128 stands for zero in the data rows.
Some points, each followed by its number:
[168 165  74 108 102  71  82 133 130 147  96 102] 0
[134 120 118 111 122 136 109 125 127 128 139 124] 1
[ 96 136 121 143 125 132 167 169 124 101 136 113] 2
[129 130 139 113 157 131 168 139 152 102 104 138] 3
[ 98 108 150 129 184 144 159 132 127 129 154 123] 4
[131 156 140 113 144 135 200 147 156 109  78 119] 5
[154 101  29 201 116 115  10  77 112 175 126 150] 6
[ 86 117 163  43 193  86 225 144 151  70 119 122] 7
[116 106 167 133 169 134 166 125 134 131 152 112] 8
[113 145 134 131 158 146 156 140 139 107 113 126] 9
[120 112 142 129 143 134 162 139 130 110 125 123] 10
[123 140 133 135 127 123 144 133 124 115 119 123] 11
[122 135 175  86 212 120 206 106 143  94  87 136] 12
[156 130 124 140 143 150  44 106 123 163 155 140] 13
[195 129 100 135 169 192  22 122 119 216 155 113] 14
[119 137 132 142 143 177 144 157 131 142 138 112] 15
[143 125 149 152 152 173 120 128 127 146 146 125] 16
[118 139 129 101 189 110 178 120 133  92 109 130] 17
[112 139  74  46 123 131 116 146 140 112 139 110] 18
[126 149 128 140 130 115 149 132 129 104 104 120] 19
[143 128 117 133 127 130 104 134 116 149 140 113] 20
[ 84 137 170 101 158  99 255 157 146  15  40  93] 21
[198 154 124 138  23 115  51  97  99 150 117 170] 22
[127 121 133 148 122 165 102 123 123 160 136 136] 23
[117  95 146 145 130 142 135 121 130 146 132 142] 24
[122 116 155 130 165 137 154 120 131 128 139 123] 25
[136 153 141  83 123 115 181 143 156  76  93 122] 26
[137 175 136  86 121 119  84 135  84 138 158 106] 27
[113 104 135 116 147 119 159 126 134 108 137 126] 28
[121 138 118 126 126 125 164 147 139 107 116 117] 29
[116  98 170 133 189 167 170 131 125 132 156 109] 30
[144 144 126 147 103 153  88 124 113 156 139 138] 31
[106  32 177 114 200 184 159 102 142 185 177 165] 32
[157 140  77 200   0 106  54 138  88 134  91 184] 33
[176 169 138  93  51  65 158 110 175  98  20 181] 34
[134 109 105  98 109  87 133 148 140  99 116 137] 35
[139 147 175 118 187 129 201 159 132 111 135  78] 36
[190 134  59 122 134 162  12 123 145 247 123 118] 37
[117 131 134 148 130 152 108 137 127 139 145 118] 38
[145 137 127 132 153 135  56  99 116 150 154 133] 39
[119 163 117 136 105 102 156 141 118  81 120 123] 40
[172 154  95 116 131 130 110 120 160 144 108 120] 41
[ 68  77 120 246 108 217   0 118  39 214 247 140] 42
[100 112 115 177  76  90 151 127 101  70 154 117] 43
[149 140 123 133  79 118 101 128 126 122 124 152] 44
[133  99  90 113  58 130  37  70  99 173 158 147] 45
[ 51 115 124 121  93  42 215 149 117  48  93 102] 46
[107 119 201 125 211 138 212 126 114 117 148 105] 47
[102  86 237 110 246 185 204 139 123 130 195 106] 48
[123  26  70  83  90 102  74  78 161 165  97 142] 49
[110  61 191 116 211 125 211 124 130  95 180 123] 50
[104 110 133  80  34  50 221 116 127  34  71 146] 51
[107 127 142 124 137 143 170 151 138 136 104 128] 52
[160 106 119 130 141 146  90 127 135 176 130 126] 53
[117 118 164 111 180 132 172 136 127 119 141 114] 54
[148 158 150 136 131 102 184 139 139  82  96 120] 55
[192 255 146 196   0 104  40 166  74 110  89 151] 56
[142 121 102 127 123 135 110 136 129 144 132 139] 57
[135 139 164  99 219 173 189 134 151 127 111 106] 58
[ 95  94 149  65 189  89 245 142 186  38  43 171] 59
[ 98 110 130 110 185 140 158 113 125 113 140 140] 60
[ 71 162  92 113 103 156 118 133 111 139 116 120] 61
[127 138  71 135  86  86  84 141 101 140 136 107] 62
[108 136 107 106 114 124 117 150 131 160 114 134] 63
[ 93 117 131  68  54  66 215 109 135  43  83 153] 64
[142 161  98 100  71 100 148 134 136  84  97 113] 65
[122 136 105 114 112 118 100 138 118 146 123 118] 66
[141 177 116 114  92  96 149 134 145  86  83 145] 67
[112 124 165 122 175 154 156 138 124 135 156 116] 68
[ 90 175 125 154 129 101  54 124  69  87 167 112] 69
[123 132 149 121 181 154 151 123 123 127 138 125] 70
[132 133 151 163 134 155 133 149 136 147 140 119] 71
[156 107 142 164 137 140  61 107 110 167 155 134] 72
[166 146 139 128  60 112 114 129 129 108 115 151] 73
[117 127  74  71  99  99 133 134 135 107 117 115] 74
[129 110  94 170 122 178  89 106 118 161 126 143] 75
[116 147 123 132 125 122 132 138 132 123 117 128] 76
[132 126 123 114 138 128 165 115 157 119  82 167] 77
[143 138 140 119 111 118 104 114 122 140 126 132] 78
[133 136 108 128 134 135 126 130 133 138 117 119] 79
[112  86 162 150 162 157 161 139 141 126 142 137] 80
[112 127 115 103  79 103 112 134 100  92 171 109] 81
[166 126 109 130  98 100  69  86 120 158 142 138] 82
[167 206  92 185 171 255   0 115 134 255 138 130] 83
[122 122 120 110 167 133 149 102 124 109 118 124] 84
[150 142 139 117 141 139 141 131 152 144  96 136] 85
[118 184  37 100  87  37 162 109 136  97  38 116] 86
[149 115 138 140 118  93  84 103 113 123 168 114] 87
[116 152 143 127 127  98 188 157 130  80 104 121] 88
[150  95  59 140 100  89  52 111 123 184 134 138] 89
[133 135 120 116 161 128 168 130 156  90  98 132] 90
[117 108 124 152  83 129 131 133 126 136 130 141] 91
[142 153  82 156 128 152 110 137 152 175 107 113] 92
[155 172 152 131 130 101 159 141 131  88 110 108] 93
[133 174 160 151   0  88  66 144  74 129 119 180] 94
[152 139 132 133 108 129  55 106 108 154 154 126] 95
[146 151 132 122 127 132  70 117 121 144 146 128] 96
[ 89 145 168 172 127 157 244 203 147 127  60 121] 97
[155 144 155 178  81 196  80 151  84 153 182 130] 98
[ 90  92 178 118 141 115 189 145 129  84 127 146] 99
[113 165  95 185 114 152 105 145 113 154 146  91] 100
[119 136 118 120 104 107 152 136 112 107 119 123] 101
[ 94  90 122 172 118 155  96 113 113 162 174 129] 102
[149 117 156 113 196 153 168 120 151 131 121 119] 103
[114 134 112  92 116 120 100 112 116 130 120 142] 104
[121  97 116 148 119 150 100 128 126 175 138 133] 105
[ 79 137 130 166 132 180 133 167 120 143 154 119] 106
[152 132 123 121 119 135 109 121 137 175  99 118] 107
[105  38 176 161 255 252 117  78 102 216 239 118] 108
[112 116 156  98 225 157 159 104 117 130 154 130] 109
[151 129 112 164  85 156  88 117 136 148 130 142] 110
[ 98 158 143  53  61 146 172 140 141  97  93 142] 111
[162 147 114 126  89 112 119 119 137 120 102 147] 112
[197 127 139 135  45  92  97 106 124 143  88 185] 113
[160 147 134 118  83 115 146 142 141  87  95 150] 114
[253 145 107 181 172 105   0 106 134 178 141 112] 115
[112  44 195 121 196 169 165 107 126 165 179 148] 116
[108 118 118 130 111 107 168 151 133 102 123 121] 117
[149 182 139  91 102 181 106 149 109 136 173 103] 118
[208 194 111 140  63 125  84 107 138 118  95 148] 119
[111 116 132 162 132 155  85 125 106 155 158 131] 120
[173 134 134   0 153 128 169 136 205 151  30 125] 121
[116 120  92 115 114 108 160 127 144 109  97 129] 122
[145 137 140 142 152 160 100 127 139 166 132 127] 123
[105 138 148 148 145 171 129 152 111 122 162 125] 124
[111  96 155 137 139 164 149 123 130 118 151 131] 125
[142 116 144 143 110 123 118 115 126 137 128 158] 126
[140 133 122 135 125 134 122 133 127 148 133 111] 127
[103 151  71 120 118 139  80 100 125 162 119 128] 128
[101 121 119 145 127 148 143 145 135 153 111 150] 129
[139 119 132 134 107 152  70 101 117 170 157 125] 130
[120 157 117 136 135 134 151 124 151 135  91 130] 131
[112 106 149 130 148  95 192 133 151  74 105 145] 132
[148 101 158 121 133 111  77 124  99 151 174 120] 133
[142  98 123 137 108 167  35  72 109 196 188 132] 134
[143 166 103 113  67  84 150 140 151  70  67 167] 135
[197 183   0 123  44   0  76 138 141 157  62  59] 136
[170 110 104 132 139 124  81 101 144 158 116 142] 137
[111 113 151  70 190  91 200  97 159  99 104 153] 138
[116 166 115 124 129 138 102 127 134 135 127 131] 139
[153 111 134 196  23 147  18 113  60 168 210 152] 140
[104 113 171 145 197 184 128 117  95 155 171 121] 141
[126 121 128 122 126 115 110 133 124 125 139 123] 142
[ 69 126 116 175 123 159 106 132  76 146 160 121] 143
[147 137 107 124 117 130 131 142 138 137 111  90] 144
[122 132 140 139 128 127 132 132 129 123 133 124] 145
[127 174 148  56 197 111 204 148 162  77  89 114] 146
[105 119 114 123 135 120 159 117 153 110  93 149] 147
[112 116 146  83 187 139 164 121 144 109 125 129] 148
[156 140 152 160 117 205  58 122 123 192 149 149] 149
[ 77  76 129  80 235 114 176  53 137 112 135 191] 150
[125 102 191 133 218 162 155 114 105 128 167 111] 151
[111 116 157 105 157 124 170 135 138 117 118 136] 152
[ 73 120 125  98 107  48 227 140 150  17  71 160] 153
[ 96 113 201 153 209 173 182 151 113 136 159  95] 154
[ 94 159 104 109 106 129 121 129 121 137 112 130] 155
[195 134 106 148  38  94  81  91 146 140  80 184] 156
[126 161  45 137 131 167  53 139 117 181 156  99] 157
[120 105  33 153  99 136  25 119 106 216 152 117] 158
[ 89  99  45 118  99 126  62 137 114 200 152  90] 159
[121 152  88  87 119 119 123 149 139 124  98 112] 160
[126 122 104 146 126 145  95 141 118 160 145 114] 161
[158 136 123 134 100 122  68  99 124 141 140 125] 162
[141 127  94 121 133 132  86 143 129 163 152 105] 163
[118 120 149  94 106 101 189 134 147  91 104 124] 164
[214 182 135  90 116 131 120 118 172 119 106 110] 165
[162 136 134  99 107 154 116 106 140 146 116 132] 166
[116 125 123 145 127 143 110 128 125 140 140 133] 167
[ 78 139  64 152  99 125 105 141 117 167 139  99] 168
[140 101 142 161  88 163 108 136 108 160 160 143] 169
[179 161  97  83 119 125  47 114 144 207 117 125] 170
[110 122 146 123 175 166 148 131 130 141 126 122] 171
[134  67 127 215 136 175  20 119  86 182 236 113] 172
[101 115 122 130 119 122 160 140 130 126 114 127] 173
[178 169 110 153  98 192  31  82 102 211 174  92] 174
[130 144 104  82 117 106 132 133 145 117  94 123] 175
[143 120 125 173 152 184  52 118 118 185 182 126] 176
[150 153 130  93 119 141 127 132 159 121 115 111] 177
[172 181  63 119  65   0  94 146 128 136  77 103] 178
[121 115 149 120 156 129 150 126 132 113 148 128] 179
[133 125 103 119  95  69  89 103 115 112 136 139] 180
[107  92 148 127 178 149 156 106 118 135 156 133] 181
[131 133 123 137  98 122 121 128 125 128 121 143] 182
[183 125  95 113 135 165  24 110  97 180 155 106] 183
[135 156 147 150 149 150 140 145 137 149 108 116] 184
[116 119 127 127 123  97 157 133 126  89 133 122] 185
[106 110 142 133 145 141 142 130 117 123 150 115] 186
[159 160 132 125 132 140  68 123 118 149 150 120] 187
[ 79  82 227  38 244 115 255 146 160  93  92 157] 188
[176 165  78 166 146 133  20 134  87 149 166  96] 189
[139 134  66 148  87  46  57 119 112 129 115 112] 190
[132 215 141 111 142 115 208 198 141  51  73 117] 191
[116 117 113 119 115 128 111 107 122 144 131 130] 192
[102 125 137 115 121 100 168 139 131  99 108 140] 193
[ 93  98 173 109 174 107 213 124 121 100 151  90] 194
[ 77  90 173 141 176 175 172 141 107 119 178 116] 195
[124  93 156 126 167 138 201 117 142 111 116 117] 196
[ 48 109 165 110 203 133 215 150 103  78 186  92] 197
[ 69  77 163 148 109 120 161 128 103 110 145 144] 198
[133 122 111  95 105  88 153 131 154 119 100 127] 199
[145 123 149 183  87 141 105 118 119 141 156 141] 200
[135 136 147 166 131 145 123 131 140 143 116 135] 201
[130  87 186 114 186 144 180 133 140 120 150 110] 202
[ 79 109 161 118 177 151 166 141  97 132 182  97] 203
[145 157 140  90 186 129 178 133 171 114  91 131] 204
[131 179  75  73  88  73  89 159 108 138  92 106] 205
[120 136 116 136 129 135 143 149 130 114 130 121] 206
[ 53 166  82 123 128 147 124 148 111 133 113 138] 207
[ 15  77 135   5 203  11 255 141 145   0  94 141] 208
[127 115 122 128 139 130 117 134 146 151 107 141] 209
[107 117 130 152 128 144 153 150 126 123 138 122] 210
[136 116 118 141  88 127 123 117 136 124 120 144] 211
[124 139 137 143 132 136 116 126 129 137 135 127] 212
[116 103  97 121 118 124 139 155 126 122 124 121] 213
[ 92  98  98 117  66 129 145  78 127 102 112 128] 214
[ 88  90 130 228  36 114 124 137  68 119 222 108] 215
[ 67 111 131 123 121  51 225 143 149  38  86 171] 216
[117 127 135 103 175 141 155 124 148 124 123 142] 217
[132 120 147 126 172 154 141 122 135 134 151 112] 218
[108 156 140 146 139 162 121 149 111 125 149 121] 219
[132 116 145 125 157 136 137 120 121 124 140 127] 220
[124  93 108 106  73 144 133  95 149 124 103 137] 221
[ 77  93 100 126  71 128  68  80 118 158 158 141] 222
[152 135 121 130 140 171  91 127 148 196 113 129] 223
[ 99  74 151 135 178 149 176 116 115 123 168 121] 224
[152 107 133 192 153 159  35 120  96 183 178 117] 225
[191 173 126 136  91 106 115 138 151 111 101 132] 226
[ 94 112 151 107 181 133 165 116 129 112 133 148] 227
[143 127  82  57 157 121 191 105 174  35  64 138] 228
[ 97 104 173 113 121  73 231 144 147  70  91 143] 229
[132 165 145 142 116 139 127 139 127 113 123 117] 230
[139 125 127 144 136 123 101 128 121 142 136 130] 231
[ 86 112 132 147 150 128 190 130 141  76  97 139] 232
[138 139  88 133 148 145  60 108 116 152 167 113] 233
[158 119 126 142  94 138  92 109 130 153 115 156] 234
[145 182 123 105 154 117 168 142 173  84  59 143] 235
[127 163 120 159  51 141  73 142  85 135 159 145] 236
[108 128 113 166 124 141 147 151 134 102 134 124] 237
[110 115 162 124 163 146 159 139 126 118 153 117] 238
[186 165 151 173  69 162  75 138 105 155 142 140] 239
[101 114 137 123 185 116 180 105 124 103 124 130] 240
[149 120 141 148  68  86 134 142 130 106 129 153] 241
[147 143 132 128 121 133 125 121 145 124 104 152] 242
[151  97 155 172  63 169  64 122  99 138 185 151] 243
[123 107 209 129 205 171 184 138 134 134 157 113] 244
[123 147  91 109 112 103 121 126 123 143 103 103] 245
[132 131 109 120 121 116 125 128 137 133 118 128] 246
[ 66 143 128 114 112 120 182 163 113 122 107 115] 247
[255 222 163 205   0 151   0 122  91 209 118 177] 248
[121 112 125 159  74 119 119 116 121 120 125 163] 249
[126 136 114 135 126 128 118 119 130 139 122 130] 250
[111 143 159 180 112 146 128 151  95 110 160 107] 251
[144 117  77 147 121 130  21 117 107 208 166 118] 252
[101 107 129 132 136 151 144 125 129 133 129 138] 253
[168 179 108 145  74 147  64 129 115 147 120 157] 254
[173 212  66 155 155 140 109 169 153 149  83  76] 255
[117 105  89  97 111 126  91 103 124 210 135 125] 256
[157 113  92 143 125 111  57 119 119 166 145 124] 257
[114 113 186  66 209 107 255 117 179  75  45 141] 258
[110 125 142 120 130 119 146 143 120  94 133 136] 259
[130 116 147 117 167 148 146 117 130 131 131 131] 260
[131 150 125 118 135 126 145 139 142 119 100 130] 261
[ 70 102 166 134 178 151 178 141 109 121 180  99] 262
[139 185 152  34 210  98 222 159 160  54  88 106] 263
[217 113 103  84 125 117   0  85 101 184 183 128] 264
[120 135 133  89 182 138 167 128 142 102 124 119] 265
[135 136 117 133 124 137 119 139 137 145 117 130] 266
[ 79 142 145  86 162 105 246 140 136  45  97 106] 267
[157 143 137 156  85 129 106 125 123 126 127 131] 268
[145 126 116 156  63 116 106 121 116 120 138 156] 269
[122 117  93  91 117 102 152 132 146 106 106 134] 270
[126 104 117 127  80  91 127 127 134  95 127 158] 271
[110 109 163 139 167 153 159 146 127 134 154 110] 272
[148 132 124 165  59 157  60 126 103 148 151 137] 273
[ 75  99 166  99  95 110 210 136 133  60 126 124] 274
[ 90  79 131 250 110 173  56 131  82 174 190 103] 275
[161 112 129 167 117 120   0  70  82 145 224 119] 276
[167 146 103 120 121  92  57  96 126 152 123 125] 277
[109 142  93 114 119  98 145 160 130  90 118 125] 278
[ 94  79 127 165 156 119 179 124 140  82 128 154] 279
[147 149 146 133 124 158 102 142 130 133 136 138] 280
[103 129 148  95 204 147 168 105 148 115 114 140] 281
[ 68 103 131 144 136 138 169 135 124 103 132 134] 282
[222 209 136 160  29 150  45 120 103 159  87 146] 283
[161 110 129 146  94  84   3  67  80 146 191 127] 284
[164 158 107 107 125  91 149 142 159 116  76 132] 285
[114 130  71 141 125 124  81 132 127 150 141 127] 286
[106 190  37  87  75  31 167 138 139  73  36 110] 287
[ 97 133 144 147 127 130 167 149 134 107 149 111] 288
[119 144 125  92 195 124 178 123 157 103 105 124] 289
[112 114 107 116 116 134 122 107 134 124 124 134] 290
[200 119 153 151  55  97  92 113 119 128 121 159] 291
[143 122 162 129  73  98 135 120 141 118 101 166] 292
[163 158  96 136 105 142  71 118 133 142 117 159] 293
[120 136 159 109 106 106 160 139 133  88 114 148] 294
[127 151 141 154 136 149 104 122 129 154 142 129] 295
[ 93  94 161 119 202 150 172 120 115 118 164 135] 296
[108 190  90 132  88  92  67 133  80 130 134  92] 297
[215 134 121 153  31  89  85 102 131 129 108 160] 298
[194 161 154 119  81 104 126 135 146 101  72 148] 299
[178  57  92 144 134 133  66  70 152 207 123 138] 300
[127  94 140 130 111 145 103 115 119 134 172 120] 301
[135 121 124 115 125 106 146 146 134 109 120 127] 302
[138 165 150 165 113 163  96 134 109 143 143 130] 303
[149 167 159 106 133 119 156 132 155  99  71 140] 304
[ 86  87 163 134 150 132 197 133 126  85 126 125] 305
[102 160 104 126 130 152 113 137 120 132 129 122] 306
[112 115 126  69  67 102 160 115 155 108  92 156] 307
[122 122  77 150 118 118 116 144 120 141 132  97] 308
[110  56 158 123 158 129 190 100 129 121 149 127] 309
[173 133 151 157  58  95 125 120 134 121 102 147] 310
[ 65 161  39 104 100 122 119 154 112 122 149 100] 311
[156 106 103 110 102  97 125 132 149 123  93 133] 312
[107 117 122  81  92  67 184 139 145  69  98 128] 313
[154 146 107 142 148 150  91 135 138 151 124 121] 314
[170 130  94 122 127 104  83 113 143 169 107 122] 315
[169 145 150 146 118 160  93 138 136 140 131 139] 316
[ 84 106 167  94 211 175 130 113 105 135 175 144] 317
[ 90 147 135 118 190 155 170 139 115 114 151 100] 318
[174 159 144 144  90 137 118 123 136 143  91 152] 319
[142 136 127 132 100 125 113 128 126 124 124 142] 320
[225 185 153 134 170 160   0  86 139 194 145 121] 321
[103 135 133 160 129 145 156 149 119 111 137  96] 322
[100 169 112 121 129 106 116 135 137 107 104 146] 323
[ 97 170 138  68 110  69 203 196 143  85  82 114] 324
[121 100  90  91 113 100 154 125 141  77 112 133] 325
[ 87  66 177 143 168 159 196 130 124 118 140 141] 326
[143 134 171 109  35  48 185 162 128  52 109 136] 327
[103 110  88 147 104 129 117 134 109 139 146 107] 328
[130 136 116 115 134 135 106 136 128 145 139 107] 329
[117 109 185 116 190 136 174 132 115 105 149 110] 330
[141 131 146 118 133 134 155 144 155 135  93 135] 331
[190 148 154 156 164 165  71 133 133 185 131 120] 332
[231 160 129 150  11 102  90 120 135 143  90 169] 333
[157 132 115 129  90 118 104 116 127 138 119 140] 334
[114 122 149 124 160 132 161 139 127 120 133 124] 335
[110 153 135 157 111 154  89 130  90 149 181 124] 336
New points follow, each followed by the number of its nearest point above by angle.
[126 125 130 130 130 123 128 127 136 134 129 133] 209
[ 76 170 157 107 198 141 192 149 114 105 152  95] 318
[121 122 117 127 126 122 159 149 139  97 116 114] 29
[136 158  56 122 121 117 134 160 134 107 104 104] 160
[206  97  56 149 108 128   6 114 132 204 142 112] 257
[127 147 126 138 136 141 143 139 149 131 106 132] 131
[140 118  97 152 130 142  55 115 109 185 153 117] 252
[ 76 141 108 170 115 169 140 184 112 137 144 127] 106
[242 145  47  79 135  93  46 117 196 219  36 138] 315
[106 150  83 158 152 175  86 127 103 153 143 105] 157
[125 153  97  85 102  91  96 142 121 141 110 116] 205
[147 159 111 102 116 130 132 137 141 117 119 112] 177
[103 123  98 125 119 124 139 131 134 124 120 141] 122
[130 128 130 150 130 155 118 117 130 145 128 136] 23
[167 151  73 134 139 163   9 112 138 240 120 110] 37
[ 90 143 159 139 154 188 200 176 148 134  95 136] 52
[179 143 105 138 148 121  68 129 145 152 112 131] 115
[145 159 126 109 107 178 119 151 136 155 116 111] 118
[133  88  90 103 109  94 101  98 144 136 120 130] 49
[189 168  48  96  69  40  35 168 185 191  79 112] 0
[179 126 104 121 192 188  40 113 126 209 140  94] 14
[ 90  98 128 121 165 140 154 111 118 110 141 139] 60
[121 134 103 135  94 103 127 125 127  94 123 144] 271
[136 159 107 147  96  96  93 120 125 135 116 121] 190
[ 88 102 120 129  58  77 155 115 137  73 109 169] 271
[127 155 185 110 255 175 160 114 109 134 152 121] 70
[121 128 124 132 120 106 155 137 131  89 125 124] 185
[111 125 108 132 132 152 116 123 123 148 127 141] 75
[105 145 136 104 140 132 195 156 160 115  62 140] 5
[113 137 127 131 127 132 150 148 127 113 130 121] 2
[153 184 106 111 128 121  99 157 143 152  95 112] 255
[165 143 123 127 133 106  66 104 123 142 132 130] 277
[102 109  90 107 103 139 112 112 137 129 130 142] 290
[123 149 126 173   4  90 108 131 107  98 101 172] 182
[124 166 131  92 127  95 165 170 140 103  95 112] 324
[146 123 118 139 155 194  90 129 172 196 129 146] 223
[105 143  97 126 136 145 122 138 125 141 117 139] 207
[147 141 112 138 141 165  96 118 137 150 130 144] 83
[159 105  77 153 123  93  56  83 114 133 128 138] 6
[112 112 119 119 142 113 181 123 155 112  83 158] 147
[116 140 142 123 100 114  97 135  91 103 174  95] 81
[ 91 153 133 113 120 121 154 159 114  84 133 128] 259
[ 90 145 129 106 158 102 185 129 135 100 118 119] 267
[116 108 125 217 113 148 104 150 119 163 141 130] 275
[117 111 131 124 111 135 134 128 125 119 141 123] 198
[146 121 149 129  81  71  95  95 102 104 158 105] 87
[116 157 132 127 109 117 139 132 120  90 128 123] 40
[116 112 132 136 129 124 148 123 129 116 125 136] 279
[116 121 123 176 147 152 106 134 138 154 143 134] 167
[ 95 158 213 143 122  86 255 179 118  48 100 102] 88
[ 73 113 153 120 132 104 202 165 117  55 140 130] 259
[129 121 133 132 131 121 144 126 134 122 119 134] 132
[108 152 168 121 203 173 161 151 150 104 101 147] 9
[178 135 103  92 127  79 151 126 164  88  96 107] 285
[171 135 101 130  83  93  37  65 110 164 143 145] 82
[121 142 126 165 144 152 160 158 130 122 117 105] 322
[124 109 113 123  91 114 124 119 132 112 132 157] 271
[102  46 106 156 143 134 173 124 144 104 133 146] 279
[165 131  41  95  28 140   0  35 103 197 180 152] 45
[ 94 130 114 131 170 159 176 168 133 112 122 123] 9
[136 156 152 107 120 115 151 139 145 104  83 153] 304
[136 144 130 151 126 157 131 154 136 151 130 126] 71
[146 149 125 120  60  97 118 138 120 100 113 162] 73
[154 154 116 122  95 115 116 125 134 118 110 138] 112
[119 122 136 143 134 144 129 139 117 120 153 117] 124
[127 124 115  95 123 132 114 131 135 133 123 116] 18
[119 105 118  66  93  74 179 125 146  77 100 133] 313
[101 114 124 154 117 137 151 152 119 120 138 122] 210
[149 188 150 191 101 196  77 152 104 158 145 125] 303
[172 127 143 142  79 104 127 134 138 108 118 132] 310
[133 170 109 172 140 132 110 149 131 130 117 130] 255
[188 160  90 123 108  76  31  74 149 151  85 160] 277
[139 122 131 150 128 128  89 106 111 141 156 118] 276
[137 134  93 143 135 139  78 118 117 139 162 110] 233
[133 132 125 145  36  60 141 132 102  89 110 145] 241
[120  86 103 123  65  90 131 112 133 101 142 177] 271
[133 147 117 156  51  94 125 136 108  95 108 156] 182
[105 110 167  55 193  96 231 131 160  68 125 133] 7
[ 99 133 129 128 170 142 157 131 122 117 142 115] 318
[107 151 109 123 114 106 146 140 123  71 120 128] 40
[138 137 147 118 160 134 157 134 134 117 128 111] 36
[151 160  92 159  51 110  85 125 102 122 128 142] 33
[129 127 143 112 155 119 168 128 144 112 106 133] 258
[163 175 102 119 100  96  57  90 128 142 116 137] 277
[104  96 138 125  81  89 150 129 126  88 124 168] 271
[179 115 104 136 140 143  67 130 114 185 156  86] 20
[107 183 125 131 149 177 179 157 159 152  71 125] 131
[132 122 122 132 119 111  81 113 110 129 154 124] 284
[ 62  65 183 126 163 125 233 139 121  67 136 132] 305
[123  49 184 139 249 240 109  71 118 199 204 141] 108
[ 96  93 151 150 120 120 150 132 109 121 137 139] 198
[120 152 126 137 149 155 154 142 131 125 109 120] 9
[ 37 119 109 139 112 144 125 155  75 113 172 115] 143
[119 110  87 124 105 131  90 125 119 187 142 104] 159
[150 171 131 159 138 124  98 146 119 119 136 114] 189
[106 147 125 134 120 106 177 150 134  96  94 128] 88
[ 88 152 103 119 101 146 122 143 108 148 125 107] 61
[127 142 179  99 201  98 219 115 140  99  93 126] 12
[129 121 103 116  93 125  91 100 117 146 143 138] 45
[137 129 162 130  92 112 137 123 156 113 104 163] 292
[134 136 159 126  73  75 168 148 129  71 111 139] 327
[194 170 116 139  39  58 128 121 137  88  73 148] 112
[ 90 115 115 155 116 103 111 126 117 104 138 132] 43
[200 206  18   0  67  57 139  65 222  60   0 181] 175
[174 154 119 145 106 176  56 101 109 181 167 113] 174
[130 156 202 120 203 134 196 143 129 108 133  79] 36
[ 98 174 153 194 159 160 176 166 120 100 149  93] 322
[114  97 167 129 106 119 149 118 121 142 130 127] 198
[110 110 125 131 123 138 144 155 126 124 154 113] 210
[ 98 116 170 134 173 133 222 144 132  79 113 108] 10
[161 137  78 136 100  97 102 124 131 146 121  95] 136
[ 91 143 101 113 126 134 139 141 124 121 117 134] 207
[ 75  84 161 132 145 132 184 144 120  92 131 128] 305
[161 141 145 104 106 156 129 118 150 138 109 126] 166
[118 160 112 118 130 134 125 135 132 117 118 138] 323
[ 84 107 135 171  81 129 115 117  92 139 160 139] 215
[141 126 142 148  99 141 111 122 128 141 133 139] 200
[156  95 135 198 149 169  23 104  89 201 202 109] 225
[146 111  62 128 108 101  74 123 122 166 130 131] 89
[133 121 159 130 172 153 141 118 119 135 146 118] 151
[150 145  61 124 122 117  45 151 112 180 146  89] 163
[116 142 142 134 112 114 113 118 112 112 159 117] 69
[121  78  49  49 123 150 111 146 142 126 139 126] 18
[118 113 151 138 103 126 134 133 125 121 134 143] 198
[133 199 114  95 140 123 163 137 166  71  68 167] 235
[101 107 146 153 130 150 175 168 120 119 146 106] 210
[103 102 168 123 209 216 160 107 156 173 118 137] 171
[ 44 132 107 198  95 173 131 186 104 156 159 128] 106
[ 70  76 134 181  83 156 174 183  93 135 188 117] 210
[186 136  90 133 135  71  52  75 156 135  99 147] 277
[113  97  86 185 111 160  53 165  89 220 174  78] 161
[ 74 143 156 132 143 180 209 168 139 122 114 147] 52
[122 128 162 101 157 110 193 138 147  95  98 123] 258
[164 150 111 126  69  85 111 125 128 103  99 147] 112
[191  84 132 206 141 128   0  81  97 209 187 140] 72
[124 102 120 102 133 141 113 125 146 159 108 141] 209
[121 131 121 118 151 114 158 117 127 111 114 139] 17
[164  99 129 138 148 162  86 132 136 200 137 124] 53
[132 144 189 107 205 119 202 138 137  88 115 124] 12
[148 115  96 139 120 132  55 124 112 193 155 112] 252
[118 121  89 106 115 107 163 114 147 124  87 139] 122
[ 66 135 183 150 250 223 147 121 108 191 203  97] 141
[146 110 109 137 133 135 122 153 142 140 125 126] 57
[126 149 182  92 219 126 216 130 143  97 109 117] 12
[ 93 126 115 125 123  98 176 137 129 100 103 119] 46
[187 197  96  89 140 106 144 136 179 135  49  99] 285
[133 152 134 126 178 170 158 143 152 101 109 127] 9
[133  84 132 126 105 142 101 102 118 147 178 122] 301
[ 94 124 128 125 150 126 160 134 125 110 138 123] 197
[107 127 148 156 113 138 129 133 118 133 135 138] 251
[ 93 128 114 139 115 135 116 116 108 133 154 119] 143
[156 135 114 129 128 105  77  93 132 137 124 140] 277
[149 120 124 157 157 181  92 149 136 182 134 119] 123
[132 141 103 134  41  84 117 128 117 107 109 170] 182
[158 140  95 126 136 146  92 126 142 174 113 127] 37
[ 94  71  83 171  86  86 188 133 142 132 117 133] 173
[127 137 119 143  45  97 127 133 109 101 109 159] 182
[162 130 115 135 125  87 115 132 138 112 111 125] 178
[173 164 113 128  95 116 116 134 143 102 107 135] 226
[123 148 135 135 160 168 173 153 150 122 107 124] 9
[128  87 172 132 116 132 130 123 126 137 170 118] 301
[137 143 148 106 136 133 112 140 144 130 116 123] 177
[123 148 123 101 117 116 142 144 119 103 116 113] 324
